In the rows, zero is written as 128.
Rotation paths and how fast each direction turns (deg/step):
Each turn is a multiple of 5 degrees from 10 to 175, or 0.
Each row of a path follows its step; steps can be skipped.

step 0: [142 127 130 130 118 128 121 126 142 128 135 125 134 119 133 132 119 130
 134 128 127 131 122 127 111 131 123 117 130 127 128 121 138 128 130 128
 132 121]
step 1: [132 124 117 129 120 120 117 137 140 126 127 129 131 118 131 131 123 128
 121 131 128 129 127 133 123 132 122 126 138 123 143 124 134 118 128 128
 140 132]
step 2: [126 117 121 124 118 127 119 131 127 120 128 126 131 119 140 136 130 134
 138 127 129 132 130 136 122 124 119 117 129 127 126 125 138 130 121 127
 143 126]
step 3: [119 110 121 129 131 125 126 141 135 124 127 126 139 124 131 131 127 124
 119 134 127 140 134 139 124 127 124 114 131 126 126 126 132 123 130 132
 132 129]
step 4: [132 118 117 126 125 138 130 142 129 127 130 121 136 127 140 131 122 127
 129 124 134 147 133 127 123 123 130 125 125 126 128 128 129 136 125 128
 137 118]
step 5: [137 123 126 125 129 132 127 139 140 123 127 123 135 123 131 121 116 130
 127 126 130 142 125 140 123 124 133 126 131 126 118 114 129 125 136 133
 125 124]
step 6: [139 130 119 130 124 131 131 134 142 126 125 122 120 118 138 128 117 125
 128 120 132 133 140 136 122 124 137 128 129 119 132 126 126 127 125 133
 139 130]
step 7: [131 126 126 129 122 122 127 129 137 117 121 131 128 116 139 130 116 137
 128 119 129 132 128 131 126 117 133 118 131 136 121 118 127 125 121 130
 130 136]
step 8: [131 121 122 133 124 125 136 124 134 127 132 127 125 125 140 137 124 123
 120 123 127 134 139 132 113 123 125 113 133 132 130 126 122 122 133 130
 133 138]
step 9: [137 125 123 129 118 131 127 137 123 125 125 123 136 121 132 134 127 134
 122 122 135 143 127 125 124 120 124 119 136 141 133 125 125 128 130 122
 129 140]
step 10: [144 123 126 124 128 141 127 130 128 120 132 118 136 124 130 138 132 128
 124 127 130 129 133 141 114 129 127 119 132 127 124 121 128 124 138 120
 129 133]
Directions:
[125 133 128 125 125 131 127 129 132 128 129 127 129 129 128 129 130 128
 126 128 127 129 129 129 125 130 131 130 129 127 128 125 127 132 124 132
 123 127]
55
[132 134 129 127 130 129 126 129 131 128 127 128 129 126 127 126 126 126
 128 127 130 124 128 127 130 130 126 127 129 126 125 125 125 128 128 128
 133 125]
65
[127 130 127 125 128 125 128 128 131 130 128 131 125 129 127 129 128 130
 127 122 126 127 127 125 125 129 128 128 128 130 127 128 133 127 129 130
 132 132]
55

step 0: [122 124 130 127 121 130 130 126 134 123 131 123 135 132 118 135 137 141
 130 126 135 121 121 119 133 128 115 130 123 145 125 141 132 130 124 130
 136 131]
step 1: [132 135 132 130 130 128 138 111 121 127 120 131 147 122 132 138 135 128
 135 137 125 135 118 128 131 129 134 135 128 135 130 132 132 125 119 131
 130 129]
step 2: [117 124 142 122 128 136 133 129 118 128 126 132 126 127 126 131 132 132
 130 142 125 124 136 128 144 119 125 128 122 132 133 142 131 135 123 132
 132 119]
step 3: [131 140 121 132 132 128 135 115 121 131 117 115 127 137 128 127 124 133
 137 140 127 122 124 115 133 114 124 132 131 129 128 135 124 124 127 125
 131 130]
step 4: [127 132 139 130 120 128 127 125 122 126 129 127 136 141 131 123 143 131
 142 133 128 126 133 135 136 127 117 134 128 129 145 128 127 134 131 126
 128 139]
step 5: [133 132 133 130 127 117 143 119 133 124 132 117 120 134 130 135 136 135
 130 131 125 130 124 129 135 123 115 128 121 122 132 134 137 117 125 130
 127 115]
step 6: [139 138 122 133 137 128 129 116 131 125 130 140 131 124 136 130 141 127
 129 139 129 126 136 134 134 115 121 128 122 128 133 128 127 141 134 127
 129 126]
step 7: [129 131 126 125 117 129 132 133 138 133 123 133 128 133 127 140 129 127
 130 135 125 112 131 129 132 124 111 134 131 131 133 135 129 121 140 121
 133 117]
step 8: [141 129 116 128 119 127 128 119 124 123 122 124 139 131 138 125 141 123
 122 136 130 131 136 124 133 128 115 135 134 129 126 124 122 120 123 136
 131 124]
step 9: [128 116 130 129 120 129 127 132 138 130 128 130 129 132 130 137 148 123
 135 121 128 127 128 132 139 119 120 130 120 132 120 141 127 131 127 135
 138 132]
step 10: [134 130 124 123 132 130 147 115 130 125 122 133 136 128 127 142 125 119
 132 135 125 133 127 126 135 127 124 137 125 123 117 133 127 121 135 138
 128 133]
Directions:
[128 132 127 128 125 128 124 130 128 129 129 127 131 133 127 125 126 128
 128 125 129 126 129 124 127 129 127 133 127 131 131 127 128 126 127 130
 128 128]
90
[128 128 126 130 127 126 129 128 134 132 126 125 126 128 127 128 125 129
 132 131 126 131 127 130 127 127 129 130 131 132 126 127 130 126 127 130
 125 126]
160

step 0: [128 110 125 137 120 134 118 129 134 135 116 129 117 126 122 122 137 127
 128 132 142 125 127 138 141 132 125 130 132 130 136 130 127 128 121 124
 132 140]
step 1: [128 129 124 130 131 141 123 124 124 123 122 126 118 134 117 129 116 137
 129 132 145 118 125 119 121 132 109 129 135 126 128 121 132 127 134 132
 137 131]
step 2: [123 128 133 131 130 130 114 121 110 127 122 118 127 130 137 130 138 129
 138 138 129 121 122 126 127 141 116 119 127 127 130 136 123 119 127 116
 126 121]
step 3: [122 120 127 130 127 132 116 129 123 121 131 124 125 121 136 125 129 130
 125 136 130 139 113 127 143 122 122 138 142 117 135 129 136 123 118 127
 136 131]
step 4: [137 124 134 138 125 141 117 124 128 131 120 123 132 126 116 126 130 141
 135 134 136 129 131 137 124 123 129 128 144 122 129 142 136 129 136 132
 131 135]
step 5: [125 133 127 120 131 132 129 123 115 119 120 125 116 133 113 133 133 131
 140 143 140 121 129 131 140 126 123 123 123 128 125 133 129 129 116 129
 134 134]
step 6: [121 127 126 140 132 144 112 134 124 118 123 124 121 128 133 132 123 127
 140 129 138 138 124 124 124 129 126 138 126 131 133 130 115 126 119 121
 133 123]
step 7: [122 126 139 135 120 134 122 121 115 128 123 115 123 133 119 132 124 130
 120 130 121 127 126 129 133 121 119 139 145 133 141 132 133 128 128 122
 127 120]
step 8: [126 106 124 127 125 136 119 113 127 137 128 124 127 123 113 130 134 123
 135 138 132 130 132 130 136 132 122 128 126 118 138 133 128 128 126 124
 132 138]
step 9: [126 128 125 130 130 148 119 128 113 125 128 130 125 129 115 122 122 140
 121 126 143 126 120 116 125 126 121 127 124 124 120 132 130 123 119 129
 130 136]
step 10: [132 124 132 135 119 132 117 122 120 112 124 115 130 133 126 127 140 134
 136 130 136 121 128 132 128 134 125 131 132 129 122 127 126 114 121 118
 125 112]
Directions:
[128 128 127 127 130 133 124 132 132 127 128 127 127 129 129 128 128 126
 126 126 126 128 124 130 129 128 126 129 126 125 127 128 126 131 126 132
 128 130]
130
[128 128 129 130 130 130 128 132 127 128 130 127 127 129 130 123 131 126
 129 129 125 128 131 127 129 125 129 129 128 129 131 126 130 122 128 129
 128 124]
95
[127 128 125 128 130 129 129 130 131 127 125 128 127 129 125 131 128 132
 129 129 130 128 128 124 128 129 128 123 122 129 128 128 131 125 128 130
 125 127]
90
[128 127 128 130 127 131 129 130 130 128 134 131 127 129 129 130 125 128
 129 130 130 132 128 124 123 127 127 128 130 127 127 130 127 127 131 129
 131 130]
140

step 0: [123 138 126 121 121 121 135 134 123 128 120 136 135 123 131 126 130 127
 126 133 128 130 134 125 127 128 132 127 139 133 127 136 126 137 123 127
 129 112]
step 1: [129 131 124 118 138 121 137 129 125 121 127 127 137 122 134 134 130 132
 124 134 129 131 139 124 137 128 124 138 127 130 127 120 136 136 134 130
 123 124]
step 2: [120 134 132 126 133 131 138 127 129 130 129 133 133 121 137 125 129 127
 118 133 136 143 129 119 124 133 117 130 126 123 123 133 127 127 122 128
 120 124]
step 3: [128 135 125 121 132 122 132 135 127 132 142 120 129 120 137 136 127 131
 117 134 133 134 126 129 120 125 129 126 134 127 137 130 124 136 132 127
 121 132]
step 4: [123 127 135 127 128 124 124 134 125 125 135 121 126 121 132 122 129 127
 115 135 138 129 128 119 131 124 130 132 133 120 131 120 126 131 121 118
 134 117]
step 5: [123 143 127 124 125 121 130 142 137 130 132 134 122 126 131 129 126 133
 122 130 127 127 135 118 137 130 134 125 135 129 127 133 127 135 131 121
 128 122]
step 6: [129 138 134 130 139 131 127 126 137 121 126 130 137 127 133 133 131 132
 114 140 127 127 132 126 141 130 126 132 130 128 133 120 131 129 135 124
 130 125]
step 7: [124 140 124 130 122 134 126 128 128 128 129 138 135 121 138 126 129 134
 120 129 128 137 132 122 129 138 117 122 138 126 134 129 129 123 121 124
 129 131]
step 8: [129 134 119 122 123 129 126 131 119 124 135 129 138 124 131 135 129 128
 117 135 137 126 132 133 128 137 131 129 132 133 138 121 116 132 133 127
 124 127]
step 9: [116 130 134 122 119 123 130 128 121 117 129 124 126 116 126 120 129 133
 125 135 134 128 132 121 138 134 121 127 130 125 130 121 120 129 124 132
 128 123]
step 10: [120 148 127 123 126 127 133 130 133 127 139 131 129 123 126 129 126 136
 122 122 134 121 133 119 130 128 130 129 122 131 125 126 125 131 132 134
 118 126]
Directions:
[130 127 129 129 125 125 128 129 131 126 127 130 128 127 132 127 129 128
 126 130 130 126 129 126 122 130 130 125 127 128 125 124 130 128 131 132
 131 129]
0
[131 125 129 125 129 130 129 127 128 127 126 123 129 128 126 127 128 130
 127 132 129 126 128 129 131 126 125 127 132 125 131 129 130 130 132 132
 130 129]
140
[127 128 129 123 131 125 131 128 128 130 134 128 128 128 130 127 125 126
 130 128 130 127 127 130 127 126 126 129 125 125 127 129 127 125 127 132
 129 126]
45

step 0: [126 121 124 117 129 120 126 119 125 114 132 118 124 116 133 139 125 126
 138 119 112 142 131 131 128 124 125 125 122 126 130 140 135 114 131 126
 134 123]
step 1: [135 131 123 140 128 124 128 122 131 135 137 138 135 115 129 124 115 127
 126 138 115 131 135 139 119 135 122 131 119 115 125 131 130 136 136 118
 122 136]
step 2: [136 134 128 121 134 129 125 135 124 139 136 131 128 140 135 138 118 141
 141 139 116 120 127 128 129 124 138 138 138 137 129 133 133 140 126 129
 128 123]
step 3: [118 126 125 115 125 132 134 132 139 135 124 122 130 119 118 137 123 129
 131 128 129 129 130 120 123 116 124 113 133 132 105 139 132 132 127 132
 129 128]
step 4: [132 118 125 136 136 126 122 133 132 111 135 122 129 120 118 122 139 137
 123 129 124 122 133 133 127 120 128 122 130 120 121 124 115 140 124 124
 109 125]
step 5: [133 127 122 138 142 118 125 121 118 135 135 125 131 145 129 131 140 126
 137 113 117 126 124 129 127 122 122 134 131 125 115 125 121 123 129 133
 140 125]
step 6: [134 122 121 132 123 132 136 123 144 132 125 116 119 127 139 128 117 128
 144 133 132 135 141 127 124 137 122 124 132 119 123 120 116 120 126 131
 137 132]
step 7: [128 135 117 123 129 136 132 124 129 130 122 126 128 121 125 125 141 132
 129 136 126 126 133 148 129 136 134 128 139 113 137 124 138 143 123 128
 133 115]
step 8: [120 142 123 115 131 129 125 126 125 121 124 128 138 137 135 121 114 138
 127 114 126 117 128 126 125 117 128 132 130 114 122 135 137 119 126 131
 128 120]
step 9: [127 128 134 128 121 119 133 125 135 124 120 125 132 120 114 137 116 136
 134 120 129 139 135 135 132 129 137 140 118 126 118 133 115 125 126 113
 125 125]
step 10: [134 137 127 142 136 127 129 126 124 128 135 123 116 121 122 154 129 123
 122 130 125 111 136 137 123 124 124 137 123 125 131 128 135 133 126 127
 127 130]
Directions:
[130 130 128 130 128 130 132 126 128 126 133 132 127 125 125 127 129 129
 124 132 129 128 129 133 128 127 128 127 130 129 128 124 127 126 129 127
 128 127]
125
[127 128 131 122 127 128 128 129 128 130 126 130 131 129 126 127 126 131
 125 129 130 125 133 130 129 126 130 129 129 129 128 131 126 131 131 131
 128 128]
65
[131 127 129 131 131 122 129 129 125 127 127 129 129 129 130 131 130 129
 126 129 129 130 130 130 126 127 128 128 124 126 129 132 124 125 129 127
 131 131]
80

step 0: [137 125 124 138 111 125 128 136 134 138 132 128 123 140 129 129 125 128
 117 123 123 124 129 133 123 134 135 125 116 127 124 126 121 123 141 123
 128 140]
step 1: [139 133 132 128 117 124 122 140 134 140 121 136 123 130 123 127 118 131
 126 121 127 131 130 137 129 128 123 117 112 127 130 136 128 140 134 127
 137 123]
step 2: [134 127 139 127 126 128 123 134 130 144 123 128 130 120 127 140 117 128
 130 127 117 131 129 136 128 140 130 127 132 122 125 122 131 136 141 125
 130 110]
step 3: [133 129 133 129 117 122 122 128 121 135 124 129 129 135 133 133 126 127
 116 127 124 133 125 123 117 135 132 140 134 137 130 127 136 126 147 122
 131 115]
step 4: [122 131 131 124 117 120 118 133 135 135 128 135 116 136 143 129 126 127
 119 125 128 130 136 139 118 127 136 140 124 131 127 128 139 130 137 132
 127 134]
step 5: [130 128 142 127 125 117 136 129 128 137 130 138 131 137 140 134 117 127
 117 118 133 124 142 137 130 134 131 124 122 126 121 135 133 136 126 133
 127 128]
step 6: [132 123 142 137 127 124 126 119 131 136 125 132 125 130 140 126 116 125
 127 116 124 130 139 118 130 127 123 131 132 122 134 133 127 145 131 126
 127 114]
step 7: [116 119 130 138 121 128 132 136 133 125 131 120 127 124 140 134 120 132
 119 117 118 126 129 117 124 124 132 139 128 131 128 125 135 137 136 126
 125 114]
step 8: [121 124 119 137 133 123 128 132 135 128 127 127 122 135 148 132 120 141
 117 125 133 127 122 126 120 134 134 131 120 133 126 142 129 127 138 126
 129 127]
step 9: [135 123 130 129 126 126 136 127 142 132 128 132 115 136 142 132 115 132
 124 122 123 120 133 125 125 137 132 125 114 120 130 128 119 122 128 131
 139 133]
step 10: [136 140 134 124 122 134 139 135 133 131 118 132 127 124 131 133 120 136
 124 118 129 124 129 119 131 130 126 130 114 121 137 131 122 137 129 130
 137 113]
Directions:
[130 127 128 127 122 128 127 128 129 126 128 128 124 130 126 125 129 125
 128 126 125 129 129 124 126 124 126 130 126 130 132 125 129 128 127 128
 132 129]
120
[129 130 126 129 131 128 122 126 129 129 125 130 125 128 130 124 129 130
 131 129 131 130 127 128 128 127 125 129 129 128 131 133 127 131 130 127
 128 128]
155
[129 132 128 128 131 131 126 127 127 129 126 128 129 127 125 127 127 129
 126 124 127 123 129 125 130 128 127 131 133 127 127 125 127 127 129 128
 127 123]
90
[125 125 126 131 126 131 127 129 125 125 130 130 126 125 129 128 128 126
 127 130 130 131 128 127 129 130 127 133 127 129 126 129 129 123 131 126
 127 125]
85

step 0: [129 124 127 120 121 122 139 116 137 130 142 127 124 130 128 131 137 135
 130 130 135 127 127 123 126 129 124 132 134 137 124 126 127 136 113 133
 130 139]
step 1: [136 131 116 135 124 123 135 124 133 118 130 118 126 120 132 128 137 136
 131 129 128 118 132 138 119 125 130 124 133 127 116 118 120 126 135 131
 125 133]
step 2: [125 121 128 129 115 117 131 121 130 132 128 117 130 122 132 130 119 130
 142 116 131 128 117 124 119 131 128 132 129 129 128 125 119 117 123 138
 129 126]
step 3: [129 133 127 125 129 122 123 133 128 113 130 122 122 126 127 124 125 127
 142 114 126 126 123 138 124 126 117 132 128 139 121 132 132 129 139 127
 139 129]
step 4: [132 130 130 130 121 133 140 120 122 124 131 126 128 129 116 118 120 130
 130 117 130 120 123 132 135 129 128 134 118 122 133 128 137 119 131 138
 137 127]
step 5: [123 127 128 124 121 125 136 135 129 125 134 124 116 134 123 111 131 133
 126 119 130 132 132 133 137 135 119 126 127 134 122 127 132 137 113 128
 133 129]
step 6: [132 133 119 134 131 136 141 119 141 125 134 121 118 126 117 119 132 125
 127 123 118 123 132 128 128 131 129 119 127 122 129 121 120 134 130 133
 121 124]
step 7: [122 116 127 129 121 120 128 130 140 134 128 117 119 139 134 122 130 128
 124 114 131 130 130 124 117 135 129 126 126 125 130 121 130 122 127 130
 117 120]
step 8: [115 135 127 122 136 121 121 118 138 121 126 113 126 128 125 126 128 123
 130 124 114 134 128 128 125 130 126 120 124 131 122 131 131 122 141 127
 129 125]
step 9: [131 121 127 122 126 126 130 120 122 120 137 129 124 138 124 136 126 133
 125 122 122 130 119 128 129 139 130 134 120 129 136 131 144 117 135 130
 120 124]
step 10: [128 133 134 114 121 118 132 123 133 115 133 123 129 134 124 128 131 131
 117 135 124 131 138 135 134 128 116 126 120 133 127 131 133 123 118 125
 130 136]
Directions:
[126 131 132 129 127 130 131 125 129 129 127 129 132 128 128 128 128 125
 128 129 123 128 125 132 128 126 129 124 126 127 129 125 127 129 129 131
 128 130]
160
